Rotation paths and how fast each direction turns (deg/step):
Each turn is a multiple of 5 degrees from 10 to 175, or 0.
Each row of a path follows its step; steps can be skipped.
path 1
step 0:  -4.7  20.6 -20.6  -8.2  -1.5   4.5 -29.5  13.3   9.5  28.5 -28.5  -6.7 -18.6  12.0  14.5 -32.9 -12.4 -19.4  15.8  -5.9 -34.4   6.9 -10.3   9.0  24.7 -47.0 -26.3  -8.6  17.5 -11.2  -8.3 -24.2 -22.1 -44.1   3.3 -20.5 -10.4 -14.2 -23.5 -23.0 -16.9  14.2  15.3  19.3   8.2 -18.7 -17.7  19.2  20.4   9.1 -36.6 -21.3   2.2   9.8  -9.9  -7.2  10.3  -1.5  24.3
step 1: -23.1   5.9 -23.1   6.8  23.2  22.1  21.4 -13.0 -18.8  21.0  15.7 -38.6  12.9   7.7  -9.1  -8.0   9.2 -29.7  -6.5   1.8 -10.5  14.1 -10.1   7.5 -26.2 -35.4 -25.2  -6.9   1.0   8.5  35.9  -9.6   6.0 -24.1  -7.7  -4.8  15.7 -14.1  24.7  24.0   7.5  23.6  21.0  22.5  -9.9 -34.7 -18.4   0.8  17.1 -17.0 -21.7  35.5 -21.3  24.5  -0.2  36.6 -12.1  11.9   3.5
step 2: -15.4 -18.6 -39.7 -23.8  16.0  19.0 -32.7 -14.6   8.9  12.2 -15.7  -9.5 -23.2   5.7  -3.2 -21.4  30.0  -0.4  22.0   4.8 -26.0   5.1  24.6  23.3  12.2 -10.1   5.2  -3.5  19.2  34.0   6.6 -13.3   5.1  -5.9   2.4   8.9  40.6 -40.8  24.8  -0.5  18.8  43.4   4.0  14.8  20.3  -2.6 -10.5  17.4 -20.5  -4.6   8.4 -39.8 -25.2  -7.0 -16.5   9.7  -7.3 -10.4  15.9
step 3: -24.6  23.0  -3.6  27.8  20.7   8.7   5.2 -25.5  12.6   4.1 -27.8 -19.6  -3.0   1.7   0.9  -5.4  26.4 -18.7  21.3 -20.9  38.8 -20.6  -1.7  13.4  16.7 -43.9  19.3  -2.3   5.5  16.3 -17.9  -3.6 -25.3 -46.9  -0.3   2.9  18.1 -14.2 -10.4  -2.8 -28.0  20.0 -13.4  27.6 -10.6 -20.4  23.6  11.9  -2.3  23.3 -14.6   8.1 -36.7  -1.3 -11.9   3.9 -22.1  31.5   1.0
step 4:  12.7  -1.3 -17.9  -0.3  19.2  31.0 -25.2   5.6 -15.7  20.8 -17.1 -39.2 -28.0 -23.1   5.4 -36.8  29.2  -6.5   7.1 -14.2 -25.2  17.0 -11.9  -7.7 -24.7  -2.8  -7.8  19.0  -8.7  -7.3  -5.2 -10.7 -32.3  -3.6  20.8  -9.7   4.4 -14.8 -17.1 -21.9  -4.1   3.6  20.2  14.1 -51.4 -20.2 -27.4 -14.2 -20.3   3.3 -17.3 -17.6 -29.5   8.9 -29.8  29.0  -9.2  -2.7 -13.4
step 6: -32.1  33.5   6.4 -12.1   9.8  13.5 -27.8 -10.1  24.8  15.5 -12.9  -5.1   9.3  27.1  -3.4 -29.4  35.8 -13.5  -6.3   1.6 -46.6  -0.8 -13.7   0.3  17.1 -14.1 -21.6 -22.0   9.2  10.8  14.4   3.9 -15.1 -40.4 -19.5 -59.9   7.5 -12.2  13.9 -30.0   1.6  30.9   5.8  17.7 -15.7  21.2   2.9  -2.1   2.6  11.6  -9.3 -17.3 -18.7   2.7   9.1  22.5 -10.5   6.1  -4.9
step 7: -13.8 -10.6 -31.2  37.3  -2.1  12.3  20.1 -18.3 -10.6  56.2 -11.6 -19.7 -24.0  -4.6  -5.5  -7.6   5.0  -7.4   1.1   0.5  -7.3  21.2  13.3  22.2  -5.6 -15.3   8.1 -20.1  21.7  13.5   5.0  -7.5 -11.2 -55.6   3.7  -3.2  11.8  -3.9 -20.0  -1.6   7.4  15.8  11.1  20.7  20.6  -8.9 -39.9  14.0   3.4  23.0  -8.7   8.2 -13.7  40.9 -11.5  31.5  24.8  15.9 -11.6
step 8: -19.1   7.7 -23.9  -4.6  26.9  51.0 -27.7  -9.7  -1.2   8.6 -34.0  -6.2  -9.9  28.7   4.7  -1.8   4.2 -12.4   1.4  -5.2  -4.6   6.3   0.8  44.5   3.6   3.1   0.7  -8.1  -1.7  24.0  11.1  -8.8 -28.6 -10.2  28.4   4.9  -2.5 -36.5  38.9  21.4  -7.6  -0.3   5.9  28.5 -14.5 -26.1 -20.4 -31.5  13.7 -28.0 -12.3  -8.6 -31.1 -13.6  -4.0  24.2   5.7   1.6  21.0
step 9: -13.5  46.3 -21.0   3.3  42.6  -2.4 -19.6 -11.8 -13.7   5.0 -17.4 -21.6  -7.1  -3.8  -7.1 -36.6 -10.3  -6.3  21.6   9.3  15.2  23.3  -9.6 -11.8 -13.0 -36.3  -7.5  18.4  21.9  30.2 -25.4  -2.2  -8.7  -6.8 -10.8  -8.1  35.6 -40.4  -2.4  -3.8  -3.7  12.3  -4.8  33.3   5.7   0.7  13.2  17.3   7.2  18.3  27.3 -21.5 -23.4  31.9 -20.2   6.2  -4.1  20.4  15.8
step 10:  -8.8  -2.4 -18.8  22.6  31.7   9.4   4.4 -19.2  12.2  24.8  -9.4 -12.0 -12.4  17.8   7.2 -17.2  30.5  -7.1  -4.4 -43.2 -11.0  -3.0  24.8   2.4  -9.9 -13.5   3.2 -21.1 -29.7   1.8   1.1  10.4  -1.7   3.7 -16.0 -18.9  38.9 -17.8  16.9  -1.2 -11.0   1.8  18.4  29.9 -56.7 -18.8  -6.4  -7.3 -42.5  37.9 -21.0  -2.6 -30.4  12.6   5.7   8.9   5.9   8.5 -14.8
 -1.4  -1.4   1.7  -5.3   1.6  -6.4   1.4  -1.7   8.2   4.4  -4.3   1.8   8.1  -5.0   3.7  -0.5  -0.5  -2.4  -9.7   3.7  -4.2   4.9  -3.9  -0.8   4.5  -1.1 -16.8  -0.1  -2.7  -8.6  -3.9  -3.5   4.7  -0.6   0.7  -3.7   6.8   3.5   3.1   8.1  10.3  -3.4  -4.6   8.7   2.4 -13.6  -1.5  -6.7  -3.7   8.3  -1.7  -4.5   8.8  -2.4  -5.8  -5.1  -0.4   3.8  -8.9 -> 70
  2.0  -5.0  -6.1 -10.9  -4.3  -3.8   4.8 -11.0   4.4  -2.4  -1.7   3.9  -7.9  -5.7  -1.7   1.2   7.5  -2.3  -1.3  -0.4   8.2  -2.6  -3.2  -3.9   0.3   0.9   6.3   5.3   5.8 -10.3   2.9   0.5  12.9   5.3   6.4  -3.2   3.5 -10.8  -2.7  -2.6   0.2   2.1  -0.8   3.8  -7.7  -1.8  12.4   0.4   1.1  -3.4 -10.5   2.1  -6.1   9.2  -5.7  -2.8  -3.8  -4.9   0.9 -> 45
 -1.9  -4.8  -0.8   4.3   0.6  -2.4   5.3  -6.3   0.5   3.1  -1.6   0.8   3.7   6.6   4.5   0.4   4.1   5.2   1.4   7.4  -2.7  -5.9  -2.0   9.6  14.3   1.7  -7.2  13.3   4.7   1.2   3.7   3.8   5.2   4.3  -4.8   1.6   2.7 -10.1  -6.0   1.5  -6.4   5.5  -3.7  -3.1  -3.9  -1.0 -15.6   0.4  10.6  -1.3   9.5   8.9   3.8   0.2  -3.1   4.1  -2.0  -1.0   1.5 -> 60
 5.5 -4.6  7.8  4.1  4.5 -9.2  5.2 -0.1 -0.5  6.5  7.8  6.4 -3.7  1.5 -6.7 -5.1 -4.0 -6.9  3.7  3.3  1.2  4.7 -4.4 -3.9  5.7  4.0 -4.2  5.9  2.1  3.0  7.8 -8.5 -1.8 -9.8  4.7 11.6  4.3 -4.4 -0.6  2.2 -1.1 -5.6  3.5 -3.0  4.5  3.9  7.3 -8.3 -5.2  5.5  1.0  8.1 -6.3  3.7  4.7 -0.7 -4.7 13.8  5.6 -> 170
  4.6   2.4   9.9  -0.2 -10.6  -1.9  -1.4   0.6   4.3   7.2   4.8   0.6   7.2  10.6   0.3  -6.0 -10.5  -4.3  -1.9  -7.8  -4.8  -1.9  -5.0  -5.2  -3.4  -5.2  -3.0  -3.1   1.2  -4.5   1.4  -4.6   2.9  10.0  -5.9 -10.8   4.9  -4.4  -6.9  -3.0   2.2   3.1   6.3 -12.1  -5.3   2.0  -8.3   4.4  -1.1   2.1 -13.1   0.6  -1.7   2.9   6.2  -2.5   2.7   1.0   2.3 -> 65
 -2.6  -2.3   0.0  -1.6  -4.8  -6.9   7.4   5.9  -1.0   5.8  -5.2   6.9  -3.7  -4.3  -0.8  -1.8 -11.5   5.9   3.9  -1.6   6.2   0.9   6.4   3.1  -7.3  -8.7   4.8  -1.7  13.7  -4.9  -9.4  -4.3  -0.2  -0.9  -5.9  11.0   3.9   3.9   4.7  -8.0  -4.8   6.2  -1.7   2.3   5.4  -3.8  -4.0   3.0   4.0  13.3   1.7   1.7   6.4   8.4  -5.0  -0.5   1.1  -3.2   4.2 -> 160
path 2
step 0:  -1.2  -4.1  19.1  12.8 -16.1 -13.4   6.9 -40.0  -1.4  -0.3  -3.5  -3.6 -25.6 -22.0   2.7  25.1 -41.1 -26.7  17.5  27.5 -11.0   5.7  -1.5  14.7 -14.1  42.4   5.6   8.0   2.1   0.6  -1.7 -36.1  17.5  -1.7   4.9 -25.6  37.5   4.2   8.8   4.2 -25.2 -19.1  -7.5   2.9  25.5 -29.1  13.3  -7.0 -14.0  -7.9   0.2  20.8  28.2  15.6  11.9  31.0 -25.3  -4.5 -21.3
step 1:  -6.1  -4.7  28.1  -5.3  12.1  22.4  -2.2 -22.0 -30.2 -28.6  -0.1  24.7   4.8 -16.8   9.2  10.2 -17.8  -5.4   9.8  27.9   6.3  36.0  10.9  17.2 -17.3  24.5  15.1  -0.4 -10.9 -21.7   7.7 -30.3 -18.0  12.6  36.3   0.5 -13.2  16.3  27.1 -24.9 -23.8  11.2 -12.6 -21.9   2.8  27.3  22.5  21.5  -3.1  23.8 -20.8  -0.1  -1.4 -25.9 -10.7 -13.8 -28.3  35.2 -11.2
step 2:  16.7 -51.5  -1.1   8.9 -26.9   5.9 -12.4 -48.3   6.6 -28.8   9.6  15.3   9.2   4.0  32.8  22.4   1.8  -5.4  24.2 -13.9 -13.2 -21.7  -6.0  31.2  -8.9  27.1 -17.8  37.8 -19.7  -0.9 -27.5  14.0 -10.2   1.8  21.0  -0.6 -18.6  -6.4  11.1  22.8 -22.1  16.7  -2.9  13.7  14.9   5.5  10.1  33.0  13.5   4.6 -10.5  14.8  12.5 -19.3  -9.1 -13.9  -5.9 -15.8  -2.6
step 3: -12.9 -40.1  29.2  30.9 -25.7  -3.5 -24.1  -6.9   6.0  -7.1  25.3  16.5  44.0  12.5   3.8  -5.7 -44.4 -16.9  28.3 -15.5   3.7  13.3  17.5  11.3 -19.8 -17.4  11.5   2.0 -10.9   5.0  20.5 -26.2  -3.1  -8.7  -7.6  -8.0  14.6 -17.7  13.8 -14.6 -16.5 -15.1 -23.6  24.9  -2.6  18.4 -14.8  28.9 -12.7  -2.9 -26.7   2.7  13.6   8.7  29.8  23.1 -20.1  -8.1  -4.5
step 4:  15.4 -42.4  11.4  12.7 -17.2  31.6   3.3  -4.1 -34.5   3.7 -20.7  24.6  18.9 -18.1  15.6 -11.9  -7.4  -6.6  -3.7  -8.1  30.5   1.7  21.6  22.5 -11.0  -4.7   3.7  22.3  -7.2  21.0   4.1   4.7 -21.1 -14.0 -17.4  -5.1 -31.4  -1.4   6.3  -1.2  12.4   6.1  14.6  -4.8   5.0  14.6 -25.5 -15.8 -11.0  49.1 -41.3 -16.3 -28.0  -7.6 -20.7   3.9 -24.6  -0.4  -9.1
step 5:  31.2 -17.5  -2.4  15.3 -14.9  -8.5 -18.3 -39.4  15.3  -0.5 -27.4   2.2  13.6  -6.3 -27.4 -17.1  -5.1   3.6   5.1 -18.7  -5.6 -10.4  -1.7  37.7  -8.4  32.4  18.7  16.8 -25.9  -2.2   2.9  11.4  31.8  -6.4 -21.4 -16.0  -0.4  -2.2 -16.5  28.7   4.3  -4.1  36.5  24.6  27.7  -9.0  -9.4 -13.7 -14.6  -7.7 -21.6  23.9   4.0  19.1   7.4  35.0 -34.7   7.7 -19.3
step 6:  -7.7   0.6  20.9   2.8  34.2  14.7 -14.6 -13.7  -9.7  14.0   1.6  32.0   8.8  -8.2 -45.0  -6.0 -35.2  -6.5  26.2   1.6  15.0  15.6  20.2  24.3  -0.1   3.2  22.5 -15.3  -6.4 -11.3   8.3 -14.3  20.4 -14.6   5.0 -23.1   0.6   6.1 -15.0  -4.9   0.6  20.3  10.9  -4.4 -19.3  24.1  31.8   4.8 -48.5  -9.8 -47.8  -5.9  -3.7   9.3 -13.6  -6.2  -2.2  23.6 -21.5
step 7:   1.7 -20.1   4.7  28.8  13.8  18.8   1.3 -38.8 -11.5  15.2   4.3  22.3 -22.8 -10.7  18.2  13.7  -3.7 -30.2  18.8  30.1 -24.4 -11.7 -14.1   2.4  -8.9  17.8 -23.8  22.1  -5.4  -8.6 -31.3   7.5 -10.1  -9.9   2.6  -8.3 -22.0   6.6   6.7  23.4  14.9  38.6  26.6  20.6   3.0  -8.5  11.3 -23.9 -47.0  15.2 -24.6  10.2  10.1  -3.3 -35.0  -3.2  16.7   1.7 -10.5
step 8:  18.1  27.0   5.6  40.3   2.4 -20.9   0.6 -14.6  14.2 -30.2   3.5   0.3   5.5  18.0  10.7   0.2 -23.1 -21.9  35.8  23.3 -18.6  25.6   1.8  10.5 -31.9  12.7 -12.6  14.2 -29.6 -11.3  -4.7 -11.1  -4.6 -18.0  -1.4  20.3  19.8  21.7   4.0 -17.5 -20.8  -8.1  -5.9  15.3   0.6   8.4  11.0 -11.4 -36.7 -14.4 -30.6  45.2  19.0   1.5  23.3  31.1  -0.3   8.6  -1.1
step 9:   7.1  12.6  15.7   0.1  -6.2  26.9  10.4   3.2  -4.2 -15.5  17.6 -17.0   5.0  -2.4  23.0  32.3  -6.5  -7.3  17.6   8.6  27.8   7.2  27.8  61.2 -38.6  17.8  -7.2   6.6 -10.3  14.5  -6.4  -3.0 -25.5 -21.0   7.7   8.0  -7.8   1.5  15.9 -13.8 -10.0  10.1 -30.9 -30.6 -15.0   0.0  14.0  -4.9 -28.8  18.8 -42.1  -7.1  -7.1 -26.3 -21.7  -5.4   8.8   6.7 -23.5
  0.1   4.3   0.0   8.1  -1.8   4.5   6.4   5.1  -4.4  -0.5   2.3   0.8   4.8  10.1   2.5   0.0  -8.3   1.9  -3.6  -4.7   1.1  -5.9   0.1 -11.2  -0.4   9.3  -3.3  -2.0  -3.1   8.0  -5.1  -5.9   5.3  -7.2 -14.0  -2.3   6.1   9.7   5.4  -1.7  -0.6   1.9  -6.5   4.0  -0.4  -1.9  -5.0  -1.9   0.0   8.9  -4.2   0.9   4.8  -1.8  -5.9   2.8  -0.2  -3.4  16.9 -> 80
  8.2   9.0  -0.3   5.2   3.5  -3.2  -5.4  -6.8  10.3   7.0  -1.8  -3.9   0.8  -9.1  -2.5   0.4   3.2  -7.5  -6.9   7.8  -7.0  -1.6  11.3  -3.5   4.0   4.8 -18.4   0.0   2.6  -1.4   1.8  -2.1  -3.2  -1.0  -0.8   4.5   9.2  -0.6  -3.9  -5.4  -0.7   0.9  -5.1  -4.9  -0.4  -6.0   7.4  -3.9  -2.6  -0.6  -7.6  -3.7   1.5  -2.9  -2.7  -3.7   3.8   9.7   2.9 -> 40
 12.6   1.1   0.5   3.5  -5.9   1.6   5.9  -6.2   8.0   2.6   1.5  11.2   4.1   7.0  10.3  -6.9  -1.7  -6.5  -3.9 -10.6   2.5   1.1   1.5  -1.3   4.7   0.1   5.7  -4.2   4.9  -2.4   5.2  -3.0   8.4  -7.5   1.1   0.1  -4.9  -6.9   2.6  -1.3  -0.8  -0.2   1.0   0.7  -2.3  -4.5 -12.8  -3.5   8.5  -6.3  -1.9  -8.2  -3.4   0.7   1.1 -10.5   0.5   7.4  -6.8 -> 45
 -1.8  13.9  -4.3  -3.8  -3.7  -1.0  -1.8  -3.3   1.5  -8.6  -3.4  -1.3   4.5  -5.0   6.2  -6.1   3.6  13.4  -2.0   1.5   7.9  -0.6  -2.3  10.1   2.7  11.5   4.6  -0.6  -3.5  -0.1   8.5 -14.6  -4.2   2.1  -4.4   5.5  -1.7   3.2  -5.7   3.9  -7.1   6.5   5.8  -3.5   3.5  -7.2  -2.9   0.5  -3.5   9.0   1.6  -0.1  -5.4  -1.0   5.8   2.4   4.8   3.3  -0.6 -> 90
 -7.8   6.3  -2.7   3.5   0.9   4.7  -1.1   7.4  -1.6  11.4  -2.1   9.2   2.9   6.5   0.6  -1.9  -1.8   5.0  -3.4   3.6   4.1   2.2   2.1  -0.6   1.7   7.5   0.0  -0.9   1.9   3.6  12.9   8.8  -2.2   1.9   0.2  -5.3  -1.7  -3.7   8.5 -14.1  -8.0  -4.5  -0.4  -5.5  -5.3  10.3   6.2   4.6  -4.3   0.6  -2.1   8.4 -12.3  -5.3  -3.6  -3.5   2.3   0.7  -5.4 -> 140
 -8.1   2.0  -5.5  -8.5   7.2  -2.3   4.6  -3.9   1.0   2.6  -5.2   2.8  -9.7   1.6  12.0  -1.4  -2.4  -0.4  12.0  -0.5  -1.5  -0.8   5.0  -4.4   8.5   1.6   4.0   0.9  -7.7  -7.2  -1.3  -3.0   4.9  12.3   6.2 -10.6   8.2   5.2   3.7  -3.0   2.4   7.4   4.9   7.7  -1.4  -4.4   1.5  -0.4  -3.0  -2.4  -2.3   3.2   3.2  -4.1  -3.1  -7.4  -5.7   9.8   4.8 -> 60
